128 stands for zero in the data rows.
Here are some points:
"94 107 98 92 111 101 94 111 169 188 83 115 92 107 72 206 198 218 121 102 108 151 140 89"
"135 146 109 133 141 140 147 105 98 90 141 126 250 133 240 0 130 24 127 166 129 138 110 128"
"144 167 0 131 152 126 145 142 156 140 204 141 211 151 218 144 150 128 138 149 143 141 143 0"
"107 102 255 149 111 106 106 98 119 97 109 106 106 112 100 107 99 97 110 119 106 93 99 249"
"228 104 149 118 110 101 100 95 152 101 137 115 59 125 51 106 96 158 109 71 83 226 121 120"
"149 152 119 119 133 145 107 229 148 127 174 157 141 139 149 141 143 69 125 124 174 141 18 128"
"158 142 138 148 131 135 138 43 121 18 125 154 184 132 178 0 20 114 143 149 108 149 158 137"
"130 123 233 135 141 133 88 121 125 124 111 239 143 135 138 138 137 103 3 124 13 142 145 134"
"171 139 141 151 144 152 150 149 125 143 142 158 0 155 0 156 147 151 147 93 132 174 160 140"
"128 127 142 228 121 119 87 51 145 110 118 124 123 130 115 145 119 129 129 138 108 119 114 107"
"154 227 97 131 142 154 105 60 148 138 224 92 150 137 161 138 152 148 144 236 94 163 156 213"
"113 105 234 108 128 101 108 97 176 104 123 117 83 169 75 108 106 124 99 100 101 103 100 229"
"35 133 119 153 134 127 128 162 163 147 106 127 136 139 129 244 147 143 91 124 139 37 105 125"
"111 128 121 109 110 121 112 161 164 157 115 116 125 121 116 255 149 155 96 115 141 81 130 123"
"147 149 12 152 155 140 150 139 144 131 146 21 151 151 157 145 147 148 134 145 145 136 155 147"
"101 104 135 121 105 121 99 191 142 225 107 165 105 118 96 255 233 115 90 92 147 97 94 109"
"133 125 111 119 121 118 82 255 113 120 136 128 126 118 122 132 123 115 0 120 42 136 141 123"
"131 105 238 98 122 103 115 133 124 69 126 213 121 126 127 66 61 130 137 107 149 124 138 113"
"142 109 147 150 106 159 138 113 124 126 128 188 132 20 132 136 137 130 140 131 148 138 139 136"
"105 114 85 96 110 96 149 173 123 98 110 75 111 113 99 160 87 152 205 98 255 109 134 85"
Then 16 other points, each followed by its number:
"154 146 0 151 153 141 149 141 120 144 151 7 155 151 159 148 148 145 137 151 140 148 149 161" 0
"110 104 161 113 167 164 72 253 103 102 121 125 111 107 107 98 117 91 22 105 73 103 104 160" 1
"131 176 137 143 139 135 120 129 90 134 109 139 5 149 5 140 136 141 118 180 126 136 146 207" 2
"163 142 129 47 165 152 149 190 109 125 137 162 164 139 161 150 160 50 124 87 169 137 39 149" 3
"130 105 165 144 84 151 125 108 123 155 128 190 136 33 128 134 133 119 127 113 122 123 156 142" 4
"137 184 101 115 117 127 133 124 125 131 189 139 185 94 193 129 140 116 129 219 48 135 146 155" 5
"150 110 117 161 163 140 126 149 65 138 10 151 23 151 19 151 152 114 157 92 198 148 153 137" 6
"81 119 255 114 121 110 126 56 114 134 106 180 117 113 113 126 113 110 105 102 126 77 133 216" 7
"43 219 156 150 142 150 146 141 132 121 182 147 108 135 106 146 146 80 94 198 146 19 113 217" 8
"111 105 89 83 99 79 138 135 115 100 197 83 83 96 89 78 85 255 89 97 95 128 202 88" 9
"142 147 143 144 2 0 142 108 151 145 135 150 152 130 159 145 148 149 141 146 152 153 158 114" 10
"101 106 119 108 237 241 139 152 95 91 103 109 112 112 110 102 104 71 194 102 209 97 69 109" 11
"131 131 255 118 130 121 48 109 124 122 109 124 123 112 120 127 119 120 112 124 133 111 120 246" 12
"87 102 144 143 98 115 119 112 114 124 92 139 96 111 88 184 111 137 86 96 116 96 115 109" 13
"111 113 110 112 116 122 103 111 153 105 106 110 123 113 120 124 117 240 136 113 124 185 152 112" 14
"156 149 139 133 146 154 34 73 154 147 155 141 166 139 160 153 155 150 153 138 147 158 159 117" 15
Which of these numbered points is nearest to each point below, looking only along the 7 directions in which the first points spread most? Its number follows each.
"28 126 119 7 128 81 128 127 121 136 116 80 125 129 119 155 135 113 106 118 125 127 128 117" > 13
"0 148 103 146 150 139 133 135 150 139 146 57 45 147 104 164 117 123 75 142 146 43 142 134" > 13
"12 129 131 134 135 139 48 215 130 126 123 0 136 108 108 90 121 111 118 138 143 129 140 191" > 8
"139 146 147 84 150 150 147 108 92 148 147 158 19 148 153 167 156 78 149 111 110 32 41 155" > 8
"154 140 139 139 152 143 150 151 146 151 155 152 155 146 151 150 149 152 137 143 151 130 20 132" > 3
"134 109 124 99 116 117 165 138 68 102 30 128 118 124 127 101 115 107 110 159 127 113 121 255" > 12
"146 160 152 126 164 143 157 146 160 154 146 147 153 154 140 136 137 159 148 142 149 102 18 142" > 3
"131 99 105 154 103 106 102 118 115 109 96 103 99 99 114 114 120 247 110 123 118 102 111 86" > 14
"199 102 121 91 107 97 132 226 100 109 91 174 167 108 121 93 135 105 122 119 103 157 103 247" > 1
"102 128 171 141 103 144 120 105 109 102 131 219 116 104 109 118 116 105 110 118 105 105 103 160" > 4
"113 155 120 161 125 130 116 148 146 105 36 156 164 107 154 164 121 145 136 148 150 136 156 159" > 10
"154 113 113 143 79 134 149 119 115 226 107 97 118 119 130 120 194 198 108 236 69 126 73 117" > 15
"131 225 57 109 140 145 140 132 141 119 214 36 137 127 137 132 139 145 136 218 135 146 140 222" > 0
"120 98 99 104 111 100 177 129 102 104 101 103 113 107 108 105 100 112 255 93 255 97 106 89" > 11
"99 115 125 108 130 124 122 98 98 121 121 133 59 143 62 128 129 85 129 101 109 83 224 121" > 13
"182 140 115 137 126 119 130 136 130 129 106 152 255 232 117 103 107 96 110 127 140 255 137 125" > 5
"211 143 30 152 145 152 179 116 127 119 140 29 140 140 143 61 132 93 151 134 137 206 139 138" > 0
"153 153 165 131 160 135 112 150 124 135 115 136 153 138 163 160 147 157 157 52 155 162 174 141" > 10
"65 104 121 128 185 157 122 130 157 185 149 43 132 76 133 120 135 115 115 125 200 133 189 119" > 10
"106 82 89 134 102 112 111 106 104 103 95 137 110 108 121 111 103 234 96 115 116 111 116 99" > 14
"124 87 120 102 110 93 200 101 98 226 127 101 94 122 189 98 114 103 222 86 101 105 103 92" > 10
"158 152 150 157 158 190 128 149 166 112 164 127 148 151 123 150 0 0 146 110 164 153 149 128" > 11
"149 151 142 136 150 86 149 119 82 146 151 155 96 147 144 104 129 213 149 115 131 98 106 84" > 10
"95 108 107 99 250 239 105 135 108 169 95 111 97 111 95 182 185 92 114 93 130 94 99 115" > 13
"122 112 121 111 23 125 108 174 178 108 66 135 146 19 163 140 134 128 121 171 142 148 124 123" > 10
"97 165 133 155 8 2 179 119 141 145 154 161 154 137 145 148 148 117 141 163 150 110 147 145" > 10
"152 115 88 111 125 109 107 235 224 98 103 128 169 116 185 88 123 105 112 216 128 154 134 61" > 3
"255 104 139 105 106 108 117 108 98 134 94 221 222 109 149 112 152 132 169 92 115 213 114 113" > 4
